Named moves, each a turn or a mirror, and the order they were made in; the first pair answered:
H (before -> after):
[ -9  -8   6   0   2  -5  19 -14  18   3  -2  -7  -9  -1 -17   6  -2   0
   3  -3   9] -> [-13 -10   3  -4  -1   5  15 -17  16  -6  -2  -3  -9   3 -16   5   2  -3
  -2   9  12]
[ 27   9  -4  18 -10  27  -4   2  -6  -9 -13  13  -2  23   9   7 -14 -29
 -14  29   6] -> [ 38  11  -2  32  -1 -14   8  13   3  26 -12  -6  -6  12   1  10 -23 -15
   5  -9  -8]
[ -7  -9 -12   4   4  -1  -2   8  14  15 -13  -2   0   2   7 -33  -3  13
  -6   4 -22] -> [-10  -9 -11  -1   2   8  -6   7  11   7 -14   2   2   4  10 -34  -1  12
  -9  12 -18]
Z (before -> after):
[  9   6  -7   0  -8 -14  -2   5   3  14  -8  -1  24   5   9   0  14  -2
  -1  -9 -12] -> [  8   6  -7   2  -9 -10  -4   6   0   7 -11  -1  25   3  12  -2  14  -7
  -4  -4 -10]
[  4  -3   2  10   5 -17   1   9   0   5  -5 -10   7  -6   1  -1  -6 -10
   0 -13 -11] -> [  2  -2   1  12   4 -14   0  10  -4   2  -5 -10   8  -5   2   0  -6 -13
  -3 -11 -10]
[ 12   7   5  10  13 -28  -7   6  -2  15   0  -8  13  -1  -1   5   2   6
  27 -31 -19] -> [ 13   3   4  22   3  -6 -18  14 -22 -14  -8  -7  28  -5   9   1  -2 -26
   6  -7 -11]
[ -7  19   6 -52   4  27 -11 -19 -16 -25  14   8  13  15 -12  24  16 -10
  18  27  28] -> [ -8  21   7 -59  10  15  -3 -26  -3  -8  20   9   5  17 -19  28  17  10
  30  12  26]
W (before -> after):
[  0   6 -10  -3  29 -22   5  14  40  34 -34 -13   3   9 -20  -2 -21   4
  26  -3 -28] -> [-40 -14  -7   2  11  26  28  -6  30 -21 -21   5 -25  10 -22   3 -11   9
  -2  39   6]
[ -2  -5 -14   1  -1   3 -28  23   4  -2 -13   8  35 -16  10 -36   8  -7
 -17  14 -17] -> [ -8  -7 -15  -1  -4  12 -23  16   4 -11 -11  13  28 -13  12 -36  10  -3
 -24  21 -11]
[ 15   2   1  -4 -14  29   4 -24 -14 -11  -3   5 -11   2   0  10 -12 -22
  -6  26  21] -> [ 38  13   2  -1  -2  -1  -7  -5 -17  15 -11 -11   9  -3   0  11 -21 -32
  10   0   4]
J (before -> after):
[-34 -12 -21 -15 -11  -2 -10   0   6 -10 -12  12  -9   0   5 -17  19  13
  -7  16  -4] -> [-36 -13 -16 -18 -15   2  -1  -7   3 -15  -4  11 -15   1  -1  -6  19  15
  -2  20   6]
[ 15 -13 -16   7  11   3 -10  25  -2  27  -3   1  11  -3  12 -11   5   1
  -1  28  -6] -> [  0 -18 -17   8  15  -3  -3  26   4  28   4   0   5  -7   8 -13  15  16
   2  21  -6]
[ -1 -15  -4  21 -14  -2  18  12  12   3   3   5  -7  -5  -3 -12 -17   3
 -13   8  -7] -> [ -4 -16  -3  19 -13  -2  22   7   9  -1   6   4 -10  -4  -6  -8 -14   5
 -13   9  -3]
[-17 -11   1  10  -9  -6   5   6  -5  -2  19  -4   2 -14   3  -5  -2 -23
  -5  -9  -3] -> [-18 -12   3  10 -10  -4   7   4  -7  -3  20  -5   1 -13   1  -2  -2 -24
  -2  -7   2]
Then:
(2 to 3 moves a pair)
[ -1  10  -3   9 -15  19 -14  11  -4 -30 -11   0  14  -5  21 -30   7 -15
 -24  26  13] -> [ 12  20  -7 -18  -7  12 -27   3  14 -10  -9  11  21  10  22 -34  13  -2
 -10  22   1]
W Z H
[-14  -1   2   4  12 -20   0  19  -5   4  10 -22   0 -12   5   7  18   7
  18 -26   5] -> [ -4  10  -4 -19  12   1 -27  15  -9 -10   2  -6  21   0  17  -2  23 -12
   8  -2   3]
H W H
[ 10  29  33 -13  16  -2   7  -9 -27  -4  11 -17   4   2 -11   7   1 -32
  40  -7   6] -> [ 21  31  17 -33  16   6 -17 -15  -4   9   0   7  11  18  -2 -13   4 -22
  35   5 -13]
H W J
[ 10   4  -3  15  -6  15 -31  16 -30 -19 -19   0  30  -6  17  -8  -5 -50
 -14  23  -2] -> [-33 -17   5  15   3 -14  34 -14  13  13  18  -3 -36  -6 -19  14   9  38
  17 -16  13]
Z W H
[  9 -12   3  12 -28  28 -12  -3  19  -8  -1   5  12  17  19 -27  -6 -51
 -27  46   9] -> [-54 -29  -3  21 -11  -3  13  11  34  -5  20   4  -8  -1   9 -40  27   5
 -22  19   7]
J J J
[-41  -7   6  10   5  -4  14   8 -12 -20  11 -10 -14 -11  -5  -1  25  11
  -2  -3   9] -> [  2   3  22   8  -3   0  19  -8 -23 -10   8 -25 -14  -4 -13  27  -1 -16
  11  -2  23]
J H J
[ 27  22  -7   8  23 -32   0  24  -2  22 -15 -26   3 -12   7  34  -3 -25
  31 -46  -9] -> [  7  23 -13 -43  27 -10   2 -13  31  22   2   8 -20  16  -2  34  22  20
  41 -28   2]
H Z
[  9  20  13  -5  -3 -11   4  -1   0  10  13  -8   1 -18 -20  17 -10  -3
  10 -13  24] -> [  8  19   6 -26  -8  12  -9 -15  10   1  11  11   2  -6 -14   8  -3   1
   4   9  25]
H W W
[-61 -20   5  29   8  24   9  21 -35 -55  17  -9 -12 -27   1  -1  19  -8
 -18  14  27] -> [  8   8   4 -16  29 -38   0  -4  28  55  11  -7 -19   6 -21   8   0  39
  40 -46 -18]
H J W
[  7  -1  17  26  -7  -4  24  -2  -8  -1   1 -12 -16 -12 -13  17 -26  -9
  11   5  14] -> [ 30  12  10  14  -6   0 -10   3  -8   6 -14  -4   8  -4   0   3 -26 -27
   5  12  -2]
H W Z
[  1  -8  -1  32   1  -9  21   1 -17 -12   6  -3 -16  -6 -11   9 -19  -8
  -2   1  14] -> [ -4  -6  -4  12   6  -9  26 -13   0  -5  13   7 -25   4 -19   8 -10  16
   8   1  18]
Z H Z
[-11  -5   1   7  -5  19  -1 -15   1 -19  -1  13 -10   9   5   4  -4   2
  -3  20   8] -> [  7  -2   1  30  -4   0  -5   3  -8  -7 -14  -4   4  -2   9   0 -20 -17
  -6   5  -6]
J H Z
[ 12  -9 -17  33  29 -34  20  19  36  24  -8  15  -9   2  -6 -27 -11  33
   8 -42 -48] -> [ -5 -12 -29  37  27 -14  -1  35  26  -6 -18  29   8  -2  13 -50   0  18
 -17 -18 -53]
Z J W
[-45 -18   1  28  -8 -27   6  14  -6   2   1 -29   8  -6   1   4  25   7
  17 -41   5] -> [-26 -14  -6  37 -11 -30  -9  22  -2  16 -14 -26  17  -4   9  -9  13  -2
  10 -41 -13]
W Z H
[ 28   0  -4  -2 -10  12  15 -16 -12 -15  -9  46  12 -11 -14  -6  -9  -2
  16  23  -1] -> [ 32   0  -6  -1  -9   7  11 -13  -7  -8 -12  48  15 -10 -15  -9  -9  -1
  15  20  -6]
Z J Z
[  4  -3   4   8  -1  -8  -6  11 -12   1  -3 -12   9 -11  -3  -2  -5 -10
   0 -10  -5] -> [ -7  -7   0   5  -1  -1 -10  14 -12 -10  -5  -5  10  -9   1  -9   0 -10
  -8   0  -4]
H J
[  3  -8  -8  16 -16  26   6  -5   1   0  -3  23 -18  -1   2  -1 -13   4
 -22  24   4] -> [  2  -9 -10  13  -7   7   9  -8  17  23   0  23 -24   1  -2  -5 -11  27
  -9   7  -6]
J Z
[-13  -2 -17 -19  19 -19  -2  -6  50  28   2  20  -9  10   2 -27  16  43
   3 -22 -34] -> [  0   0 -26  -9   5  18 -37   9  17 -12 -21  28  24   7  25 -41   7 -14
 -30  20 -33]
Z W W
[ -7 -11   5   1  -3   6   5  -9  17   8  -2   2 -17   2   1   2   0   9
   0   8   8] -> [ 1 -6  0 -6 -3 14 -7 -8 15  4 -6  7 -8  9  6 -1  3  3 -4 18  5]
W W H
[ -9  15  -7  27   8   2  12   5 -16  11  19  -8  -6 -11  20  11   5  19
   3  -7 -16] -> [  3  18  -9  22   1  21   0   2 -25  -4  14  -3   2  -8  27  11   0  -2
  -8  14  -8]
J W Z
[-38  10  -3 -23   9 -11  19   0  -6 -16  37  -3  -8  -9 -17  -2  33  39
  27 -11  16] -> [-30  16   1   1   1  -2   6  25 -44 -43  23 -19  20 -22  -3   0  23 -11
  11   2  21]
W Z
[-16 -17  14  11 -14   3  55  -3   8   3   4   1 -34 -11 -14   4 -16  31
   7 -23   7] -> [  8 -14  14  37 -20  -1  43  17 -13   1 -11 -14 -14 -24  -5   2 -35  -8
  -5 -23  -1]
Z J H
[ -8   6   0 -25  -4   7   1 -13  -1 -15  10   3 -11   3  -2   6  18  19
   7   9  23] -> [  8   9   0 -29  -2   2  -3 -16   7  -1   7   5 -10   8  -5   7  14  20
  14   4  14]
Z J Z
[ -5   3  39  -1  16 -14   7   0  -2  19  13 -20   6   9  -9  -1  -5   7
   5 -17   1] -> [  3   4  43   3   6   7  -1   1 -19   0   6 -17  13   7  -2   3 -10 -22
  -8   3   9]
J Z
[-25   2  -1 -13  11  -8  -6   0   7  -3   4  -2   0 -14   3  -5  14  26
   6 -12  -7] -> [-18   3   5 -14  11 -10   2  -6   4  -1   9  -7  -7 -13  -4   6   9  24
  15 -18   1]
H J H
[ 16   6   2  14 -21   6  -3  -4 -14 -16   6  -7   0 -13 -12   9 -15 -18
 -15  30   0] -> [  6   7   1 -10 -18  11  -1 -23   5 -14  16   8 -12   0 -17   8  -2   9
  -8  36   5]
Z H
[ -2  19 -12 -40  15  21 -26 -11  10  15 -10  17   7  22  18 -19  50  10
  17   1 -13] -> [  4  19 -12 -14   6  30 -38   6 -16  -8 -22   8  23  11  32 -23  40 -28
  -3  13 -11]
H Z
[  7 -11 -26  13  12 -14  -2  15  33  39 -10  21  -1   0   3 -32   5  14
 -12  -3 -51] -> [ -2 -15 -25  28  -1  20  -8  23   4  -3 -17  22   7  -7  15 -33   2 -21
 -39  28 -34]
Z W
[ -6   9  16 -32   9  -3  15 -22   9  -1  23  -9 -18   8 -17  24   8  32
  21 -14  23] -> [ 24  17  21 -30  -5  23  -4 -27 -12 -18   9  -7   0  14  -7  30 -11 -11
   7  14  30]
J Z
[  5  11  -1   4   4  19  13   0  17   2   1 -11 -11 -15 -18 -10   1  28
  23  -8 -13] -> [  8  13   2  12   5  14  13   8   9   1   1 -18  -7 -22 -16  -5  -3  20
  25 -14 -13]
W W
[ 19 -10  22  10 -20  14  23 -41  15  16   8   0 -51  12 -14  11 -21  18
   1  -9  11] -> [ 28  -8  26  34 -23   1  24 -23   1  19  -1 -17 -43   0 -10  12 -35  -2
  -4 -20   5]
Z H
[-28   5 -19 -22   9  -7 -34  11  26  -5   5   2  34  -8  17 -34  15  14
  23 -27 -23] -> [-56  -9 -15 -19   6   4  -7  -1  25 -26  19   4   9 -10   5 -23  22  33
  21 -20  -3]
W Z
[ 11  -5   6   7   8  -6   8   4  -6  13 -12  -7  10  -3   6  -8 -21  -4
 -11  -4 -11] -> [ -4 -15   8  12   2   5  19  -6  -7  -1  -7  -4  -3  -3   5  -6 -18   3
 -19   6   1]
W H W
[ 26   6  -9   6  -5  -5 -17  13  11  10 -16  -1   7   2   6  -6 -27 -16
  -2  -5 -21] -> [ -1  -7  -9   1 -15  26  -2  -9  16 -17  -4  19 -17   8   4  -3 -17   2
 -14  21  -2]
Z W
[  4  -8  11  27   8  -4  -2   2 -35 -30   9 -12   5 -27 -16  -4 -10 -28
  -5   8   0] -> [ -9  -9   8   1   6  19  -7 -17 -25 -44  16   8  -2 -12 -15  -6   4 -13
  -8  27   7]
H Z H
[ 24   2   1  27  -2 -13  -5  16 -35  -5 -15 -19  11 -16   4  11 -23 -35
 -11  -6  -2] -> [ 24   7 -19 -12   5  -9 -35   5   7  18 -23  20  18  11  12 -21  -5  -4
 -14   5 -32]
J H W
[-18   5  -4 -35  11  28 -13 -22   7 -18   4  24  14  15  18  -2  21  -1
  -5  35  21] -> [  0   6   1  13   6  10 -17  13 -25 -20 -13 -10  34  -8  26  -1  -4 -45
 -15  20  12]
H Z
[ -2   1   3 -34   0  18 -29 -20   4 -24   2  18  10  15   1  -6  26   7
  -4  24   8] -> [-19 -13  14   3   3 -17  17 -16  11   0  13  -8 -25  -6 -17   9  17  38
  11 -19  10]
H W H
[-23 -21 -12  43 -11  19  -2  12   5 -14  -9  16 -14  -7  17 -31  -1   7
 -42  11 -14] -> [ -7  -9 -12  36  -9  15 -22  22  -5 -12 -18  12   8  -7  25 -34  -4 -15
 -39   9 -20]
W H
[-13 -17 -16  15  -1   4   5  10   4 -15  -4  16 -22  -8  -2 -22  11  15
 -29   3   3] -> [-12 -15  -8  19   1 -12  21   7   8   1   3   4 -31 -12 -11  -8   7  24
 -14 -18   6]
J H
[ 20  -9   4   4  -8   0  38 -11   5   0   1  14  -9   7 -10   0  10  10
  11  -6  11] -> [ 25  -9   5   9  -7  -8  38  -5   1   3  -2   9  -7   2  -9   1   6   7
  13 -12   8]
H Z H
[ 35   1  -8   5 -30  15 -16 -25  13  12 -16  21 -11  24  18 -11 -32   8
 -11   9 -28] -> [ 18  -7  -4  49 -29  -9  -5   9  -7   4 -19  -5  -5  -3  22 -14 -36  -7
 -18 -12 -30]
W J H
[ 10  -5  -8  35  -1 -15 -19   7   3   5 -23  14  13  -5  10 -33  -2 -19
 -25  -5 -31] -> [ -2  -5 -12   5  -5  12 -23 -16  14  -9 -14  35   3  10  10 -36  13  -5
 -27  19 -21]
H Z H
[ -3   3  -7  -4  -6  19 -24 -10 -10 -12   5   9  18  18   9  -6   5 -24
 -10  13   5] -> [-12   4 -14  -9   6 -11 -16  -8  16  21  11  11   7  19   1 -13  13  12
   6 -15 -11]
J Z
[ -8 -16   9  -1 -15  -4  30 -14  29  16   5  12 -21   6  10 -14 -21  25
   2 -15  -8] -> [ 17  -4   9  14 -15 -10   3  14   2  13 -14  -4  16  -3  25 -19 -33 -23
  -6 -16 -19]
Z W
[-13   5 -10 -28  21 -29  -2  -4  27  42  13   8  -1   7   3 -14  30  44
  26 -26 -15] -> [-29   1 -17 -46   5  30 -22 -16  10 -12   8  34   7  17  17 -21  41  18
  -5  31   5]
H Z
[ -6  -6  19  14 -17   4  21   4 -16 -20   0 -13 -14  -5 -10  23  -8  -8
 -10  -6  17] -> [-12  -5  17   1 -17  15  20  -7  -8 -25   5  -3 -20   2 -12  21  -2   1
  -8   3  20]
Z H
